Some points, each followed by its number:
tensor([23., 7., -32., 20., 15., -30., -29., 54., -4., -36., -2., 7.]) 0
tensor([-14., 3., 5., 13., 0., 22., 1., -4., -26., 0., 18., -8.]) 1
tensor([-20., 25., 10., 80., 3., 20., 22., -30., 16., -12., 34., 31.]) 2
tensor([-6., -3., -3., -48., -44., -29., -9., -4., 43., 22., -35., 19.]) 3
tensor([3., -32., -43., 85., 58., -69., 2., 68., 44., -20., -9., 18.]) 4
tensor([20., 30., 16., -11., -7., 11., -26., -1., -7., -1., -13., -20.]) 5
tensor([32., -11., -8., 22., 9., -17., 13., 34., 40., -52., -2., 17.]) 6
tensor([41., -2., 6., 45., 12., -23., 24., 30., 39., -64., 3., 11.]) 7
tensor([10., -26., 14., 6., -7., 5., 16., 16., -20., -5., -3., -8.]) 8
tensor([0., -65., -57., 56., 31., -1., 18., 104., 5., -13., 4., -13.]) 9
tensor([-23., 13., 8., 21., -20., 21., -1., -11., -37., -20., 27., -1.]) 10
tensor([-8., -1., -10., 6., -4., 7., -8., 11., -4., 0., 4., -4.]) 11
tensor([28., -35., 30., 99., 28., -87., -10., 107., 25., 13., -45., -5.]) 12
tensor([-4., -30., -28., -41., 16., 3., 34., 10., 63., 14., -37., -29.]) 13
tensor([-3., -4., 35., -13., -58., 59., 5., -42., -42., -41., -27., -67.]) 14
tensor([11., 14., 14., -42., 0., -25., -29., -15., -13., 45., 20., 25.]) 15
tensor([19., 15., 9., -26., -32., -8., -7., -9., 13., 11., -25., -9.]) 16
tensor([11., 17., -15., -2., -2., 14., -18., -19., -4., -19., -2., -1.]) 17
tensor([9., -12., -6., 33., 3., -8., 17., 15., 2., -33., -2., 12.]) 18
tensor([1., 7., -2., 1., -8., 8., -2., -9., -11., -9., 2., -3.]) 19
tensor([12., 30., 0., 65., 17., -21., 8., 2., 21., -17., 1., 19.]) 20
tensor([27., 39., 18., -57., -9., -20., -66., -21., 4., 49., 11., -4.]) 21
tensor([0., -43., 6., 45., 29., -21., 2., 13., -6., 4., -6., -33.]) 22
tensor([-28., 17., -40., -55., 12., 26., -5., -36., 15., -16., -1., 17.]) 23
tensor([33., 34., 48., -75., -30., 9., -7., -100., 15., 38., 26., -9.]) 24
tensor([55., -15., 74., 27., -12., -31., 12., -5., 7., -14., -76., -28.]) 25
tensor([31., -19., 70., 62., -3., -61., 23., 29., 11., 2., 38., 3.]) 26
tensor([-2., -4., 13., -32., -11., 3., -17., 2., -8., 30., 19., -21.]) 27
tensor([-28., 68., 97., -27., -51., 35., 23., -89., -33., 41., -1., -21.]) 28
tensor([-14., -5., -19., -13., -3., 5., -19., 11., 17., 1., -17., -5.]) 29
tensor([-33., -21., 5., 0., 6., 8., 4., 4., -2., 50., 2., -3.]) 30
tensor([18., 20., 4., 55., 27., -10., -2., 7., 0., -8., -8., 6.]) 31
tensor([21., -19., -30., -42., -3., -49., -33., 58., 8., -4., -10., 1.]) 32
tensor([24., 14., -12., 37., 56., -26., 13., 11., 31., 28., 17., 22.]) 33
tensor([23., 0., -3., -16., 3., -15., -14., -13., 27., 6., -26., -14.]) 34
tensor([-11., 14., 5., -12., 2., -25., 4., -17., 27., 0., -6., 8.]) 35
tensor([10., -9., -13., 25., 8., -13., 21., 20., 18., -22., 0., 0.]) 36
tensor([6., -12., 3., -37., 0., 8., -37., 2., -4., 26., 13., -19.]) 37
tensor([15., 13., 37., -8., -37., -24., -8., -26., 32., -7., -31., 11.]) 38
tensor([-5., 37., 53., -60., -23., -20., -30., -71., -12., 22., -13., 28.]) 39
tensor([40., -22., 16., 25., 13., -41., -7., 30., -29., -31., 18., 25.]) 40
tensor([-60., 47., -25., -20., 21., -10., -2., -60., 89., 54., -55., 11.]) 41
tensor([-11., 10., -2., -31., -10., 10., 11., -12., -1., -9., 5., 7.]) 42
tensor([-7., 8., 5., 25., 14., 12., 5., 3., -6., 36., 17., -1.]) 43
tensor([12., 41., -3., -46., -33., 31., -31., -42., -75., 37., 3., -5.]) 44
tensor([60., 8., 35., 47., 6., -46., 39., 41., -26., -4., 36., 43.]) 45
tensor([-72., -51., 2., -57., -1., 79., 2., -8., -49., 37., 30., -28.]) 46
tensor([17., 20., -40., -37., 54., -69., -63., 24., 17., -21., -39., 17.]) 47
tensor([-34., 1., -21., 36., 8., 47., 14., 2., -22., 19., 32., 4.]) 48
tensor([44., 31., 2., 4., 5., -28., -25., -5., 17., -32., -13., 22.]) 49
tensor([-8., -13., -45., 28., 36., -14., 10., 44., 15., -25., 5., 15.]) 50
tensor([3., 27., -16., -14., -4., 16., 31., -15., 18., 12., 18., 32.]) 51
tensor([-18., -11., -10., -33., -16., -1., -4., 12., -12., -2., -15., -24.]) 52
tensor([-17., -10., -9., -31., 12., -1., -47., 3., 10., 15., -33., -40.]) 53
tensor([1., 15., -8., -3., 22., 6., 5., -10., 3., 19., 15., 12.]) 54
tensor([-5., -1., 4., 17., 4., 0., 4., 2., 0., 4., 2., -2.]) 55
tensor([31., 15., 2., -26., -4., 10., -14., 20., -30., -17., 13., 5.]) 56
tensor([53., 32., 31., -18., -28., -33., -30., 17., -10., -22., -8., 35.]) 57
tensor([-11., -28., 17., 15., 15., 21., 24., 9., 4., 7., 23., -16.]) 58
tensor([-1., 14., 6., -23., -14., 12., 0., -25., 16., -14., -17., -12.]) 59
tensor([6., -49., -54., 71., 38., 7., 13., 100., -2., -20., 20., -14.]) 60
tensor([-7., -8., 8., 6., 4., 2., 8., 7., -7., 2., -3., -13.]) 61
tensor([-12., -11., -25., 26., 13., 20., 37., 8., 18., -7., 8., 12.]) 62
tensor([10., -8., 3., -8., -13., -3., -6., -1., -5., -12., 0., -4.]) 63
tensor([-7., -7., -32., 44., 13., 37., 77., 13., 5., -8., 55., 20.]) 64
tensor([-15., 3., -13., -11., 4., -2., -22., -6., -2., 0., -5., 3.]) 65
tensor([-16., 19., 8., -23., -31., 21., 19., -17., -23., 2., 9., 3.]) 66
tensor([11., -29., -7., -22., -16., 2., 2., -4., 12., -8., -2., 10.]) 67
tensor([16., -21., 10., 18., -13., -10., -10., 23., -7., -11., -10., -22.]) 68
tensor([-18., -1., 2., -7., 1., 3., -3., 0., 0., 10., 2., -5.]) 69
tensor([3., -20., -8., -5., 15., -4., 15., 4., 14., -15., -33., -29.]) 70
tensor([3., -40., 32., 26., -9., -6., 2., 2., -32., 7., 9., -11.]) 71
tensor([12., 2., 36., 38., 7., -57., -18., -5., 4., 23., 0., -2.]) 72
tensor([-7., 35., -52., -52., -13., 29., -26., -7., -21., -16., 11., 9.]) 73
tensor([1., 47., 59., 2., -52., 45., -4., -89., -20., -37., -35., -28.]) 74
tensor([36., -16., 63., -11., -86., -17., 53., -37., 16., 7., 5., -36.]) 75
tensor([-22., 6., -32., -27., -10., -11., 6., 4., 4., -16., 7., 15.]) 76
tensor([-4., -4., -7., -27., -6., 3., 33., 21., -4., 5., 31., 15.]) 77
tensor([36., -9., -25., -38., 13., -36., -24., -2., 52., 1., -30., -17.]) 78
tensor([8., 3., 38., -32., -10., 22., -75., -51., -17., 29., -18., -36.]) 79
tensor([-9., 14., 7., -17., -17., 2., -14., -28., -9., 5., -6., -8.]) 80
tensor([23., 18., -5., -22., -4., 12., -4., 16., -23., -8., 13., 5.]) 81
tensor([-1., 8., -10., 0., 2., 5., -12., -2., -2., 2., -3., 2.]) 82
tensor([8., 7., 11., -11., -15., -3., -6., -12., -1., -5., -12., -7.]) 83
tensor([-67., 24., -9., -125., -62., 43., 6., -60., 16., 29., -44., 14.]) 84
tensor([-15., -18., 0., -1., 13., -11., 4., 14., -9., -4., 12., 0.]) 85
tensor([-12., -29., -25., -11., 26., -7., 19., 27., 21., -25., -40., -29.]) 86
tensor([-9., -13., -39., -51., 13., 10., -32., 8., 1., 19., -10., -13.]) 87
tensor([-5., -15., -12., -22., 11., -11., -1., 6., 11., 32., -37., -9.]) 88
tensor([-8., -16., 4., 10., 7., -29., 3., 2., 4., -2., -18., -7.]) 89
tensor([-37., -9., -38., -33., -17., 22., -24., 0., 31., -12., -39., -10.]) 90
tensor([-10., 10., 5., -7., 7., 30., 26., -29., -32., 28., 12., -10.]) 91
tensor([9., 15., -32., -12., -20., 34., -43., 2., -25., -30., -17., 10.]) 92
tensor([-2., -15., 23., 33., -5., 2., -11., 21., -6., -1., 8., -18.]) 93
tensor([-34., -14., 0., 3., -2., 29., 32., -2., -8., 14., 9., -8.]) 94
New points follow, each followed by the numbers of its five nearest points above by angle, smallest number first.
tensor([16., 43., 47., -8., -43., 36., -13., -76., -2., -43., -47., -25.]) ~ 14 59 74 80 83
tensor([-36., 20., -15., -6., 9., -4., 11., -32., 47., 29., -11., 5.]) ~ 23 35 41 51 84
tensor([-26., 13., 15., -13., -5., 70., 20., -69., -43., 48., -12., -13.]) ~ 28 44 46 66 91
tensor([-8., 18., 19., -28., -8., -16., -6., -31., -19., 1., -5., 13.]) ~ 15 24 28 39 80
tensor([8., -11., 5., 45., 9., -45., 0., 52., 4., 6., -13., 4.]) ~ 0 4 9 12 26
tensor([-11., 20., 0., -9., -1., 17., 13., -29., -31., 14., 5., 1.]) ~ 1 28 44 66 91
tensor([3., -32., 10., 34., 26., 34., -5., -14., 4., -31., -54., -50.]) ~ 22 25 61 70 86
tensor([-4., 14., -30., -25., -7., 15., -12., -2., -12., -7., 11., 6.]) ~ 23 73 76 82 92
tensor([-11., 30., 0., -4., -2., 57., 38., -53., -41., 37., 8., -1.]) ~ 1 28 44 66 91
tensor([-29., 4., 12., -15., 8., 1., -5., -11., -1., 28., 5., -2.]) ~ 15 27 30 46 69
tensor([-5., 12., -7., -123., -48., 42., 1., -41., 17., 13., 90., 30.]) ~ 23 24 42 66 84
tensor([41., 15., 22., 31., 15., -26., 24., 30., -27., 9., 35., 46.]) ~ 26 31 33 40 45
tensor([0., -3., 6., -4., -5., -4., -1., 1., -4., 5., -1., -3.]) ~ 27 37 52 71 75
tensor([-4., 39., -23., -4., 35., 13., 6., -15., 0., 38., 46., 37.]) ~ 33 43 48 51 54
tensor([5., -38., 42., 20., -23., -1., 5., 9., -38., 0., 19., -6.]) ~ 8 26 68 71 93
tensor([-14., -4., 5., -32., -9., -1., -38., -11., 2., 14., -33., -33.]) ~ 37 52 53 79 80
tensor([0., -2., -3., -15., -11., -7., -4., 2., 9., 5., -4., 8.]) ~ 3 16 32 67 84
tensor([-14., -12., -26., -86., -14., 8., 96., 51., 0., 13., 100., 70.]) ~ 42 51 64 76 77
tensor([12., -12., 6., 10., 2., -18., -4., 16., -19., -12., 3., 10.]) ~ 0 12 40 45 68
tensor([12., -8., 10., 63., 14., -55., 2., 64., 9., 5., -21., 6.]) ~ 4 12 26 31 36
tensor([-3., -34., -29., -58., 10., 2., 38., -10., 92., 15., -52., -41.]) ~ 13 70 78 86 88
tensor([-48., 31., -8., -20., 17., -2., 12., -51., 57., 24., -41., -3.]) ~ 23 35 41 59 84
tensor([50., 14., 39., 17., -2., -42., -15., 6., -5., -9., -51., -18.]) ~ 25 49 57 68 72
tensor([-29., 11., -36., -41., 2., 35., 4., -39., 4., -13., 3., 15.]) ~ 23 42 73 76 84
tensor([28., -10., 3., 0., -9., -8., -10., 7., -7., -39., -8., -2.]) ~ 6 7 40 63 68
tensor([4., -7., -8., 6., 5., -7., -10., 11., -9., -9., -6., -5.]) ~ 0 9 40 60 68
tensor([22., -44., -25., -54., -22., 7., 6., 1., 27., -17., -8., 0.]) ~ 3 13 63 67 78
tensor([-17., -31., -13., -11., 15., -14., 13., 30., -8., -1., 7., -6.]) ~ 9 50 60 85 86
tensor([-25., 1., -21., -6., 4., 0., 9., -6., 28., 24., -6., 16.]) ~ 13 30 35 41 51
tensor([-10., -15., -16., -69., -27., 30., -41., 20., -19., -27., -36., -52.]) ~ 29 52 53 87 90
tensor([-56., -22., 17., 8., -4., 41., 65., -12., 0., 41., 10., -18.]) ~ 30 46 58 91 94
tensor([9., 13., 4., -17., -19., -3., -8., -12., 9., 11., -21., -4.]) ~ 3 16 34 38 83
tensor([1., -10., 2., 4., 5., -17., -1., 5., 2., -1., -7., 1.]) ~ 4 12 22 72 89
tensor([14., 44., -1., 78., 13., -24., 10., -4., 24., -25., -2., 22.]) ~ 2 7 18 20 31
tensor([10., 4., -9., 11., 7., -18., -12., 24., -6., -19., 1., 5.]) ~ 0 4 6 40 50
tensor([-5., 5., -36., -27., -13., -6., -2., 4., 13., -25., 6., 21.]) ~ 23 42 73 76 90
tensor([-2., 20., 30., 1., -26., 23., 3., -35., -12., -11., -13., -15.]) ~ 14 28 74 80 83
tensor([-30., 44., 11., 60., -19., 16., 19., -8., -17., 16., 46., 73.]) ~ 2 10 43 48 64
tensor([-11., 26., 3., 76., 13., 15., 26., -27., 29., -8., 37., 26.]) ~ 2 20 55 62 64
tensor([-9., 15., -10., 44., 4., 17., 1., -6., 7., -8., 28., 16.]) ~ 2 20 48 55 64
tensor([-7., 3., 47., 38., -9., 30., -31., -90., -1., -9., -48., -56.]) ~ 14 28 74 79 80
tensor([-10., -9., 17., 15., 9., 4., 8., 13., -24., -3., 3., -26.]) ~ 8 22 61 71 93
tensor([-49., 0., -66., 13., 35., 54., -10., 26., -18., 19., 122., 30.]) ~ 1 11 48 54 64
tensor([13., -32., -32., -45., 22., 8., 30., 3., 67., 15., -43., -29.]) ~ 13 70 78 86 88
tensor([-1., -10., 15., 22., -5., -2., -10., 15., -10., -3., 3., -16.]) ~ 22 61 68 71 93
tensor([2., 3., -16., -18., 8., 0., -6., 7., -3., 8., -6., 1.]) ~ 32 47 73 87 88
